In the rows, zero is written as 128.
The rows below fall into families. The same turns and mirrors carry the whole set onto itself and the rows of a family onto each other. For each named row, which other rows are in its family? Write them in the order they are listed.
These 32 rows form 4 families of 8 rows each.
z787: [148 157 146 162 121 151 104 137 116 147 113 125  76 164  84 132 128]
z476: [107 116 117 164 136  90 145 150  84 162 132 128  81 154 116 133 123]
z321: [154 123  81 124 108 119  94 125  69 146 117 113 102 132  95 149 113]
z2: [139 113  76 115 121 131  98 132  92 125 105  95 134 144  97 132 121]
z950: [131  81 133 119 131 144 113 139  99 180 112 103 122 153 119 163 112]
z617: [129  93 125 137 153 136 112 145  82 185 102 122 117 165 127 168 118]
z175: [154 121  83 122 118 122  92 131  78 147 114 125 122 135  66 125 130]
z169: [121 127 110  97 134 111 146 132 118 167 104 143 152 111 119 114 140]
z807: [163 135 118 109 151 158 143 101 137 143 115 120 144 136  94 149 134]
z827: [136 135 115 167 131 151 108 134 109 146 134 103  72 170  92 159 111]
z194: [159 151 116 108 133 165 110 113 136 154 105 113 149 127  97 142 136]
z137: [147 156 130 151 142 162 100 158 117 141 115 108  91 172  91 149 132]
z602: [165 121 124 134 149 170 134 107 116 151 128 120 159 139  97 142 126]
z317: [101 132 115 161 117  97 111 163  84 172 123 121  84 145 119 125 122]
z274: [131  94 137 129 147 151 108 131 104 166 121  92 117 168 132 138  99]
z779: [143 163 126 155 153 142  86 139 100 139 124 102  97 161  81 154 115]
z272: [143 116  83 133 117 104  83 122  88 147 116 122 144 139  92 133 141]
z981: [111 147 146 150 150 135 161 133 141 169 124 118 106 145 146 147 128]
z946: [133 157 158 150 157 145 168 134 120 175 119 112  93 142 125 143 123]
z130: [135 174  95 143 123 104 146 131 112 151 117 149 112 112  81 137 159]
z610: [153 179  94 144 110 127 125 139 124 143 119 123  98 102  92 121 132]
z703: [133 187  97 150 137 113 141 126 121 137 125 140 106 128  93 109 144]
z503: [146 180 117 145 121 112 139 111 123 136 131 111 120 117  89 108 146]
z515: [133 110 115 126 120 106 164 117 107 182 110 133 140 121 137 122 149]
z685: [119 150 150 148 143 131 158 136 135 186 133 151  88 136 113 142 131]
z614: [109 152 117 147 125  77 116 150  90 170 106 114  77 141 121 134 139]
z712: [151 129 129 130 145 182 122 101 139 141 119 128 127 138 111 121 133]
z181: [103  85 131 121 155 135 131 128 103 169 121 124 126 178 117 151 119]
z918: [107 133  96 135 120  80 133 166  89 171 121 118  96 142  99 153 119]
z979: [112 145 150 148 162 135 160 137 150 171 120 129 126 147 118 126 144]
z686: [117 112  87 111 149 106 149 125 102 168 124 115 153 116 129 142 129]
z917: [117 111 100 120 126  94 152 104 104 174 121 133 137 109 122 125 124]

The rest of the family of z614: z617, z602, z779, z272, z946, z503, z515
The rest of the family of z610: z2, z169, z827, z685, z712, z181, z918
The rest of the family of z807: z950, z175, z137, z317, z981, z703, z917

The rows below fall into families. The same turns and mirrors carry the whole set onto itself and the rows of a family onto each other. For each named row, which other rows are in its family? Write them in the order they are listed.
These 32 rows form 4 families of 8 rows each.
z291: [145 110 140 141  93 145 102 116]
z162: [107 142 113 139 162 146 145 112]
z518: [ 92 150 129 117 162 155 141 136]
z399: [129 107 130 130  96 120 103 119]
z604: [101 165 139 103 141 149 143 132]
z292: [119 142 114 148 164 171 134 128]
z840: [149 102 145 149 108 158 104 123]
z595: [ 98 158 116 115 138 131 141 109]
z786: [140 108 133 164 132 166 102 140]
z262: [133  91 133 164 121 146 114 128]
z430: [140  98 139 160 113 145 103 121]
z684: [ 97 143 116 129 164 149 140 125]
z363: [145 109 158 140 104 165 107 135]
z880: [135 120 163 123  94 146 101 142]
z193: [132 110 141 137  90 127  99 120]
z731: [106 135 121 146 162 155 143 102]
z276: [142 118 155 129  89 152 102 130]
z37: [145 107 160 147 118 163 106 146]
z132: [ 95 139 105 142 130 139 138  99]
z624: [112 154 144 131 161 177 140 135]
z520: [116 109 124 156  98 135 106 109]
z477: [ 91 151 112 121 150 134 137 119]
z509: [ 93 148 133  91 120 141 137 113]
z876: [140 118 162 114 122 167 100 154]
z658: [108 172 141  99 134 148 131 128]
z75: [114 117 151 110  88 135 105 124]
z325: [137 112 156 148 120 168 111 159]
z184: [ 90 160 126 108 147 142 138 131]
z599: [104 151 117 115 136 128 134  94]
z56: [134 127 154 113  95 142 103 154]
z396: [107 150 136 126 165 165 147 136]
z672: [118 150 143  98 154 172 133 143]

The rest of the family of z520: z292, z786, z132, z509, z876, z75, z672
The rest of the family of z184: z291, z518, z840, z684, z363, z276, z477

